A state moves one step at a time under one of 7 hidden systems, and each row is a state written as 18 numbers. Each run below is a few steps of one system.
Y, trace 1, 11 rows:
[[  3  -9  13 -12  12  12  18 -11 -25  -4   4  -9   3 -11 -16  14  -6   9]
 [ 27  -3  -8   8   1   5   7   0 -31   2  -3  -3  -1 -26   3   8 -13   4]
 [ 27   5 -16  10   7 -19   6  -7   3   7  -4   9 -14 -16  22   4 -12  -2]
 [  5   7 -16   2  11  -3 -12 -18  20  12   6   7 -21   9  19  22  -3  -5]
 [-25   5 -21  -2  -7  22  -1 -13   0   4   5  10 -11  11   7  18  13 -11]
 [-40   3  -8  11 -13  12  -2  10 -15  -5  -7  -1 -10 -10   6  -3  10  -1]
 [-20   3  -2  19 -15 -19  -7  25   0   6 -10 -20   3  -9   0  -6  13   2]
 [  0   1  25   9 -14 -23   4  -2  21  14  -6 -22   8   9  -1  -7  15  -2]
 [ 10  -9  26  -7 -14   7  -3 -15   7   0  -6 -19  -1  30 -13  -7  -1  -6]
 [ 11 -24  -7 -12 -14  14  -1  -9  -7 -15  -9   2   4  14 -17 -23  -9   3]
 [  6 -14  -7   2   3  -3 -16  -2   2 -15  -7  24   7 -16 -16 -23 -16  13]]
P, trace 2 (11 x 18):
[[-10   6  10  19   6   5  17 -12 -19   3  -2   2  -7 -24 -19  13   6 -19]
 [ -8 -12  -9  16  20  -9   4   8 -12  10 -12 -30 -19  -9  -2   2  -8  -3]
 [ 14  -2  -3  15 -13  -6 -10 -19   3  29 -14 -19  -1  -5  21   1   1  10]
 [  0  13  21  16 -20   1  -8 -19   7   1 -13   5 -20   9   9  -7  -3 -18]
 [-18 -10 -20  -2 -19  -9  -3   0   4 -14 -12  -1 -25  19  -5  -4  -1 -10]
 [-23 -18 -16   2 -25  -3  -8 -11   6   0  -3   5   9 -13  -5  -6  13  21]
 [-16   4  18  20  -6  -6 -10   2   6   2  -5   4  15 -11 -34  -8  12  -7]
 [-11  -2   7  -4  12 -21  18   8   2   7 -17 -24   7  16 -22  -8   5  -5]
 [  4  -7  17 -17  -8  -2  -2 -16  -9   9 -13 -22  12  11  -2   4  -4  28]
 [ 27   7  22  -1 -23  -2   1 -16 -17  -9 -11   7   0  -1 -16   6 -12  -4]
 [  6 -12  -4  -6   4 -25  17  -7  -1 -21  -8  10 -23  -7 -12   0 -18  -4]]
P, trace 3:
[[ -2   0 -10  -4  -7 -15  -1   1  18  -1  23  17   4 -21  15  19  11  16]
 [-13   5  12  14  15  14   1  -1   8   3  24   5  -2  -8 -13  19  17 -21]
 [-10  -9 -15   3  23  20  16  12 -14   9   1 -25  -2   6  -2  -4   6 -16]
 [ 11  -5   0   6  -1  17 -11   5 -14  15  -9 -18  11  -6  25 -19  -6  19]
 [ 29  17  19   9 -15  -5 -14   8  10  -4  -4  10   1   6  15 -16  -6 -10]
 [ -2  -3  -3 -18  -4 -14   8   4  25 -19   6  12 -17  24  10  -5  -1 -10]
 [-18 -16 -20 -17  -8  16 -11  -7   8  -9  17  15   5   5  -6  12   8  14]
 [-10   3  -3   8   3  19   5   8 -13  -2   7  17  24 -20 -23  -7  12  -8]
 [ -4   3   7   5  34 -12   8  29  -4   1  -5 -14  10  -7  -9 -16  -3  -2]
 [ 22   7   8 -12  10 -11  -4   4   7  19   0 -23  14  13  17   9  -1  17]
 [ 22  16  27 -12 -12  16   6 -17  -4  -3   8   6  -3  11  15  10  -3  -7]]
S, trace 4 (11 x 18):
[[ -7   5  19 -11  -3  -8  37 -16  13   7   4  -3   8   9   7   0  19  -8]
 [-10  -7   8  -5   2  21 -19   2 -20 -16   1 -12 -24   7  -5  12 -17   5]
 [ 20 -16 -26   4 -17  -5  20   5  -9   1   0   0  14 -17  -7  -8   7  -6]
 [ -5  -2  23  14  16  -7 -10 -12  18   4  -7   3  -9 -10  15 -24 -10  10]
 [ 15  10 -17  -1   7  -9 -20  10   8   6   4   0   1  19 -18  25  -2 -15]
 [-17   2  -4 -17  -3  10  31 -24   2  11  -5   6  12   6  14  -5  15   5]
 [-11   8   8   8  -9  14 -27   7 -25 -17  -6   7 -15 -10  -5   8 -14   6]
 [ 11  -3 -13   3  -8 -31  28  19   2  -2   1  -3   9 -15  -4  -3  10  -6]
 [-13  -9  28   3   9  -1 -16  -7  22   6   5 -17 -10   5  16  -6  -2  18]
 [ 17  -2 -12   5  -7  13 -10  -1  -3   4   9  -6   1  16 -26  21   7 -25]
 [-10  -5  -5  -8  10   8  32 -19  -8   4 -17   3   0  -1  10 -25   0  -1]]
T, trace 5, 11 rows:
[[ -1  13   0   9 -16 -19  -8 -14  16  23  -1  -2   7  -5  10  20  15   8]
 [-22  15  24   9 -15   2   5 -13  -7  -4  -1  -2 -20  -2   1  18   8 -12]
 [-12 -18 -15  -2 -15  -1   5   7 -16 -12  -2 -22 -27   3   3  11  -4   1]
 [  8 -25  -9  15 -25  11  -7  -2  11   2   9 -10  -5 -10  15 -16   7   2]
 [  6  -5   8  23   4   4 -10  -4  18  -1  -2   3 -11   9 -16 -19   1 -31]
 [-13  -5 -15  -8  13 -12   6 -11  14   6 -23  -4  -5  28  -7 -17  -4  -5]
 [-12   1  -4  -9 -19   5 -23 -18   2   6 -18   9  16  13  -4  -8   2  22]
 [  1  10  12   3 -27 -14  -2  -2 -11 -15 -12  18  10  -9 -28  -1   1  -1]
 [ -5 -13  19  -5   3 -33  13   5   4 -14  -4 -11  -7 -14 -11  -1  -8  16]
 [ 15 -20  14   0  -1  -1  -7 -20   7  13  11 -22   1  -4  -7  16   0  17]
 [ 16  -3   7  12  -1  18  16 -34 -13   9  -6   3  -7 -11  -3   3  -2 -16]]
Y, trace 6, 11 rows:
[[  7   4 -17  15  -3  -1   5  18   4   1   2  17  17 -20   8 -23  10  -9]
 [ -8  17  21   5  30 -18  -5  13  24   2   0   3  -5   6  11 -11  -5  -5]
 [  0   7  -1 -20  11  12  -3   7   6  12  10 -15  18  30  -2  15  11   1]
 [ -3   0  16 -11 -14  31  18  -5 -16  -7   6   5  14  -5  14 -15   9   5]
 [ 11  -2   3   8   2   4 -12  36 -13 -21   5  -2  -7  -9   5 -15 -13  -5]
 [ 14 -10 -15  -1  18 -21   9  14  26   8  11  -2  12  -4   8 -12   6   3]
 [  2   8  26   3  24  16  -7 -16  20  13  14   4   5   6   4   1   3  -4]
 [  2  13  -8 -14   9  28   8  10 -21  -5  -1   3   6  24  -5   0   1 -19]
 [ -9  -5 -10 -11   4   8   8  15 -16  -8  -4   2   8 -15  26 -20  -6  24]
 [ 16  11   6  15  -2  -7 -23  24  10   3  16   4  11 -16  11   1   2   4]
 [  6  10   9  -6  12 -12  25   6  26   0  15   4   0  13   7   1  13 -22]]
D, trace 7 (11 x 18):
[[ -1  -9  -3   3 -21   1  -7   2 -11  -8  14  -8 -18 -21  18  24  -1  15]
 [  8 -12  -4  29 -13  -2  -2  -4  11   1  16   3 -13 -25  -2   5   9 -18]
 [ -8 -14 -10  18  20  -4   6  -4  19  10  -2 -15 -21   7  -3 -10   3 -24]
 [-15  -1 -17  -1   0  19 -12 -12   2  20 -16 -15  -1  29   5  -5   7  -3]
 [ -9  17   7   1 -26  15  -6 -10 -13   0 -24  13   8  13   4 -19   4  -5]
 [ -3   7  13  -6 -21 -21  -6  20  -4 -25 -15   5  -4   8  -7 -14 -10   3]
 [ -2 -18  10 -13 -17 -22  -4   7  20 -11  14  -8   8   2 -10   4   7  21]
 [ -2 -16  24  -2   4   8   6 -20  11  -4  21   1   8  -5 -26  10   8   0]
 [  8 -11  -3  -1  18   7  19 -11 -21   2  -7 -10  -1  -3 -28   6  -6 -12]
 [ 17  -6 -17   1   9  -3  -2 -13 -18  19 -22 -11   7  -9   6  -4 -13  18]
 [ 24  22   2   6  -2 -13 -19 -16   7  14 -13  17   4  -3  13   3 -12   6]]
B, trace 8:
[[-11  10 -15  19 -14   7  10   8 -15   5  -7  -6  -7   2  -5   3  16 -33]
 [-23 -12  -8   4 -19  -3   6  18  -5  -5  -8 -21 -11   1  18 -17   9   4]
 [  6 -18   3  14 -29   8 -27   5  13   1   9 -15   1   5  -6  -5   8   0]
 [  3 -19   4   3  -7  -4  14  -8  17 -10  -2   3  -2  12 -22 -24   6 -20]
 [-15 -20   3 -12  13   1 -14  -4   1 -12 -11 -10  -9  19 -21 -10 -15  12]
 [ 12  -7 -11 -11  -6   0 -14 -11  -4   7 -13   4  29   8 -25  -5  -3  18]
 [  5  13  28  -5  -4 -15   7 -13  -7  -9 -19  19  13  -9 -14 -13 -10   9]
 [  8  14  11 -16   4 -29  -2   1  -3  -5  -5  -4  -6   7  -7  29 -12  12]
 [  7  -1   2 -15  -2  -5  20 -24   3  13  10   1  11  -9  12  23  10  18]
 [  4   4  10  12   4  11  10 -16 -21  -3   8   7 -15 -29   1  22  -4  -7]
 [  3  -1 -32  11  12 -15  13  10 -11   8  -4  -6 -15 -18  10  12  -2  -7]]
D, trace 9, 11 rows:
[[ 14  16  -3   1 -12   5 -31  22   6  -3   6   5  -2  15  22   2  -5   0]
 [ -2   3  -2  -7 -14  -2  16  12  19 -14  17  18   4   3  18 -13  15 -12]
 [-25 -17   3  -6  16  16  -7  19   7 -24  20   0 -12   4  -8  -6  -1   0]
 [ -6 -13 -17   2  -2  20   0  17  -9   8   8 -10  26  -1 -20  -5  17  -4]
 [  6   2  23   7  17  14   5   4  -7   7  -9  -5  19  -6  -1 -33  -2   1]
 [ 30  12   6 -15  12  -1 -11  18  -4   0  -5  -9  11  26  -3  -1 -13  -1]
 [ 21   1  -3 -29  -6   1  17  -5   5  -4   9  15  17   4  23  -4   1  17]
 [  4   0   2 -10  15   9  -9   4  -1 -25  18  31  -6 -12  -2   8 -15   7]
 [ -3  -3 -30   1  16 -12  13  21  -2  -2  12  10  10 -19 -11   9   8  -5]
 [-16   2   5  12  33   6  -1   4   4  16   6  -8   8 -21  12  -6   4  12]
 [ 10  29   6   9  13  14  -9  13 -10  18   4  -9   7   9   7  15   5 -19]]
T, trace 10, 11 rows:
[[  9  25  19 -12   1   4  16  -8  -3  -2  14  13  -1   1  12  25   4 -10]
 [-13  -2  -8 -14  14  13  11  10 -17 -19  15   3 -21  -9  12  19  -6   2]
 [  6 -15 -31   6   1  12  -4  19  -3   4  22  -5   3 -19  15   7   9   3]
 [  0   8   2  24  12  11   2  15  11  11  13   1   6 -11  12 -12  15 -25]
 [-13  18  -2  -1  23   2   1  19   6   8  -7 -14  -5  29   5  -3   3 -20]
 [ -8   9 -12 -24 -14  15  -2   8  -2   4  -5  -2  14  29  19  -5   8   8]
 [ -1   8  10  -9 -23  16  -8  18  -7 -24   8  21  14   4  -5 -11   3  -2]
 [  1 -10   5 -11  10 -16  14  31   4 -25  12   2   6  -1 -20 -11   0  -4]
 [  3 -16  11 -13  24   3   6   4  14   9  15 -17  23   2  -6  -7   5  17]
 [ 15  10  13  -2  15  26   4 -12 -16  14  -1   0  23   3 -14   2   3  -6]
 [ 11  17  -2  -9  18   3  17   6 -30  -4 -18   9   3  -5   8  -8 -16   1]]
B, trace 11 (11 x 18):
[[ 17  -3   2  -5  23  28   8 -13  -5   8   9   4  15   5 -16   1   0 -12]
 [  6   8  -5  -7  24   8  10  10 -28  -9 -17  10   0  -5   3 -15 -20   1]
 [ 15  17  -8  -4   2 -13 -24  15   0   6  -8   5   7  -1  24   2 -12  21]
 [  9  24  14   0  -9  -8   0  -8  24   6   9  22   8   3  19   4  12  -7]
 [-18  11  10 -10  11   8  13   4   3 -16  19   9 -19   7   3  19   6 -18]
 [-12 -14 -26  -9  14  18   7  20  -9  -1  21 -10   4  -8   5  12  10   7]
 [  6  -5   4  24   7  16  -5  12  -6   8   8  -2  15 -29   7 -22   4  -1]
 [ 15  13   8  18  14 -11  -7  21   7   3  -9  -9  -9   9   4 -16  -8 -24]
 [  0   4  -5 -17   2   4  -2   1  17   7  -6 -12  -4  38  22 -10   0  -1]
 [  0  -1   2 -15 -19  35 -15  -8  -1 -11  11  18   6  17   3  -4   3   0]
 [ -1  -4  -8  -9   0  -2   4  22  -2 -30   9  28   6  -8 -17 -10  -4  -4]]
S, trace 12:
[[-16  10  21  -8  14  -1 -25  17  12  -3   6  -3   6   8  12  -4  -4  23]
 [ 13   9   7  -8 -12  11   5  14  -4  -1  19  -2  21  10 -17  18  17 -13]
 [ -7  -5  23 -11  14  17  29  -1 -14  -9   2  -7  -4  -2  10 -18  -1  -1]
 [ 25 -10 -10   3   5   9 -22  23 -15 -10   7  -6  -3  -7   1  -1 -18   8]
 [ 26  -2  -2   2   5  -5  17  -4  22  10  11  13  18  -9  14 -18   9  -5]
 [ -6  14  14  -2  30  15 -21  -1  12  -4   9  13 -12  14   7   5 -11  -5]
 [  1   8 -33 -15   3  13  10  15 -13   0   9  10  15   5  -2  16  11  -9]
 [-21   8  14   2  -3  16   9   4 -11  -3   0   9   9 -21  25 -19   7  13]
 [  9  13   9  14   0  -8 -17  37  -6 -11  10  -5  -6  -7  -3   7  -4 -12]
 [  5  -8   2 -10   5  -6  26  12  19   7  14 -19   8  12  17  -9  17  -5]
 [ -1  -7  11   0   0  38 -25  -2   0  -3  10  -7  -7  16   5  -6  -5  -3]]
F, trace 13 (11 x 18):
[[ -5 -18  -6   8   9  -8  21 -30   9  12  -5  -5  -4  -9 -19   3   7  -7]
 [-13  -3   2  18  10   4  -6 -16 -20  10 -28 -13 -13  -8 -12  -7 -12  -1]
 [ 14  10 -12  12 -25 -21 -13  -6  -7  13 -28  -4   2   1   0  -3  -3   3]
 [ -6  14  17   2 -19 -23 -12 -15  19  -5 -10  18 -11   1  11  -2  -5   9]
 [-12  -9   2  -4 -17  -9 -13 -10  13 -16   9   3 -21  12 -19  25   0  -4]
 [-19 -28 -14   1  -8  -8  20 -20   4  -4   3   1  -8 -17 -15   4   9   4]
 [-12 -13  10  28   4  -1  -8  -7 -10   5  -9 -12  -6 -27 -21  -6  -3   1]
 [ 15   5   4  18  -7 -26   0  -7   3  20 -25 -18   4   1 -13  -4   0  -7]
 [  0   8  18  -3  -6 -17  -9 -26  12   7 -23  -2 -12  13  12  -5 -12  14]
 [  3  -2  -6  -5 -28   2 -18 -23   0 -10  -7  12 -18  14 -10  16  -8  -2]
 [-13 -14 -16   2 -17 -16  13 -10   4 -19  -2  24 -14 -18  -9  -3   1  -2]]
F, trace 14, 11 rows:
[[-19  18   2   9 -13  -8  19   9  -7  -4  -7   7   5  -1 -17   1  18 -26]
 [-25  -6  11  -7  -3 -18  -1  19  -1  -4  -6 -25  -1  -1   4  -5   2  24]
 [ 20 -13  17   1 -24  10 -12 -16   6  11  12 -15  16  -1  -4   7   9  13]
 [ 18  -4  23  -1  -1   0  26 -16   1 -12  -3   7 -10   3  -7 -15  -6 -20]
 [  5 -18 -18  -5  17  -6 -14   9  -3 -12 -12  -6 -18  10  -8  -9 -25   6]
 [ 11  -2 -27   6   1  -2 -14 -17  12  16  -4  23  17 -12  -1  -4   1  10]
 [-18  31  17   8  13  -4   0  -5  -2  -2 -10  23  -2  -3 -12   6   1 -16]
 [-18   7 -12 -15  -5 -19   2  17 -11  -3  -9 -18  -5  14  -6  23   4   9]
 [ -3  -9   6  -3 -21   3   5 -15  -3   7  10  -5   9 -23  18   9  11  28]
 [ 15   1  29  18 -10   7   5   1  -7 -10  13  -6 -14 -11  -8   8   2 -23]
 [ 11 -19 -12  -1  10 -22  16  10  11  -2  -4 -20 -19   9   5 -10  -7  -7]]

Which system made each of these runs?
trace 15 (2 x 18):
[[ 12 -24 -18  11   7   3 -11 -23  12  14  -9 -11 -13  10  -7  -9  -9  -4]
 [ -7  -2 -15   4  -5  10  -7 -27  -3   6 -28  13  -1  13 -11 -18  -8  -5]]
 => B
trace 16 (2 x 18):
[[ -4  -7   7  13   6 -20   3 -22  -5   7 -18   4   3 -26 -19  -3  -6  14]
 [  8  12  14  15  -1 -22 -13 -13  -9   9 -21  -6  -7  -6 -20  16 -12   0]]
 => F
trace 17:
[[-13   5  -6  13   0  33  -6 -13 -13   1   0   9  -9   3 -16   7   5 -26]
 [-17  -7 -25   9   7   3  10  17 -20   0 -19  -9  -3  -9   4 -24  -2  -3]]
 => P
trace 18, 2 rows:
[[ -4   0   7  25   0 -22  -7 -17  10   5  -7  13  -3 -24 -23   5   1  -5]
 [-21   6   0   5  13 -23  13 -10   2  14 -20 -15  -9   7 -16  13   5  -8]]
 => B
trace 19:
[[ 18 -26   0   6  -2 -16  23   0   0  -1   9 -21  -3 -15 -15   3   2  -4]
 [  9 -23   5  12  14  -1   0 -23   3  11  -9 -20 -17  -6   2  -8 -14   6]]
 => B
trace 20:
[[  4   0   8  19   8  17  -9   4  -3  12  -6 -17   8  13 -24 -12   5 -25]
 [  4   7  -3 -11   5  -5  17  -3  -7   8 -31  -7   7  24   7 -26  -4  -3]]
 => T
trace 21 (2 x 18):
[[ -4 -10 -12  -6  10   1  33   8  11   2  21   0   4 -12  21  -4  16  -4]
 [-11  -5  -2   9  25  33 -23   8  -4  -2  15  -2 -11  -3   4   1  -7  -2]]
 => D
trace 22:
[[-10   8 -27 -10  18   7  25  -3   3  10   4  14   6   0  20  -1  11  -9]
 [-26  16  -8   6  11  20 -26  21  -9   1   4   7   7  -3   7   3   3   6]]
 => T
trace 23:
[[-29  -1 -13   8  -3  19  -7 -15 -15  12 -10 -11 -10   2 -11  17   9  -6]
 [-20   6 -11  14 -26  -1   4  -2 -24   8 -26  -6   2 -12   2  -7   9   1]]
 => Y
trace 24, 2 rows:
[[-11  -1   0   2 -16  -2 -25  19  -6  -1  -1 -27  -9  17 -10  18   1   3]
 [  7 -12   5   2 -34  -1  27 -12  -2   4   0 -10  12  -9   5  -9  18  -1]]
 => P
trace 25 (2 x 18):
[[ 18   1  22   3  15  -7  22  18 -12   0   7 -24   2  -7  -4   1  -2 -11]
 [ 30 -11   2  -5  12   3   6  -1  -2   9   1 -25  -9   6  24  -2 -13   5]]
 => B
trace 26 (2 x 18):
[[-35  -5   8   3   5   3   1   7 -13 -22 -11   0 -25  -4  -7  -8  -9   0]
 [  3 -10 -27  -1 -10 -11 -19  15   1  11   1 -17  15   3 -11  11   7  15]]
 => B
trace 27 (2 x 18):
[[-31  -4 -19   3  25   4  11  -5   9  15  -9 -10  -8   9   6  -9   8  -6]
 [-13  12  -4   7 -10  19 -27   2 -15  19 -16 -15  12   7  10  -1   4  14]]
 => P
trace 28 (2 x 18):
[[ 23   6  11 -12  -7  -2  22  21 -11   3   1 -18  22   5  12  -9   7   1]
 [ 28  -5  28  -4  -4   6  -3   2   2 -12  14  -6 -13   0  22  -4 -14   6]]
 => B
trace 29, 2 rows:
[[-13  13  14 -13  10 -12  -9  -8   8 -12   7  13 -11  11 -15  29  -5   5]
 [-10  -1 -13 -18  10   0  22  -6  -8   6  11   1  19  -7 -10  24  14  10]]
 => B
trace 30:
[[  3 -23 -14   5   9 -11   1 -13   1   1  -4   5   6 -15 -36   1  -4   4]
 [ -1   2   0   6  26 -14   2 -23   2  22 -19  -3  11  -7 -17   0  -5   9]]
 => D
trace 31, 2 rows:
[[ 11  19 -10   8 -26  -8 -20   7  -5  -5 -10  27  11  -9  -2  -3  -2   1]
 [-10   4  13   0   6 -36  11  16  23 -14   2   9  -5  -8   3 -11   1   2]]
 => D
trace 32, 2 rows:
[[ 10 -22 -19   8  -3  -1  17 -19  10   9   0   9  15 -16 -12 -17  10  -4]
 [-14   3  15   9  30   1 -18 -11   9   5 -13   6   2   1 -14 -17 -10   4]]
 => P
trace 33 (2 x 18):
[[ 27   2   5 -19 -32  -2   5 -15   4  -1   0   4   6  17  14   6   2   6]
 [ -3  -9  18  -5  -3  11   0  -9   1 -30  13  26 -17 -10  -6  -5 -11  -1]]
 => T
trace 34 (2 x 18):
[[  6  15  21  18 -14  19 -18 -19  -8   4   1  12  -6 -10  -3  11   1 -10]
 [ -7  -2 -16   9   4 -10  19  13  -6 -11 -11  -2 -24   4  -6 -10  -2 -30]]
 => P
trace 35, 2 rows:
[[ -5  -4 -15  -9  20 -18   6  21   8 -10  16  -2  -7   3 -18  25   2  -8]
 [-21 -17  -3  -3   3  20  10 -12   0  16   9 -15  13 -10  10  -1  17  18]]
 => S
trace 36:
[[ -3   2  24  -2  31   7   1   0  -4  -5  -5   9  14  -7 -17 -20 -11   5]
 [ 22  14  -1 -14  21  -2  -1  17 -17   2  -7   2  23   4 -12   4 -11   7]]
 => Y
trace 37 (2 x 18):
[[ 25   0 -22   6  -6  11   4  -6  -6  27  -4  -8  22  -5  16  -4  10  -1]
 [ -3  16  32  10  10   9  -6   0   5  -5  -6  10  -9  -1  21 -24  -9  -5]]
 => P
trace 38, 2 rows:
[[-12 -22 -19 -12  25   3  11   1   1  -1  16  -9   0  -4 -17  19   5   6]
 [ -3   2   6  17   8  21   8 -16 -20  15   0   1  12 -30  -3   4   7   1]]
 => Y
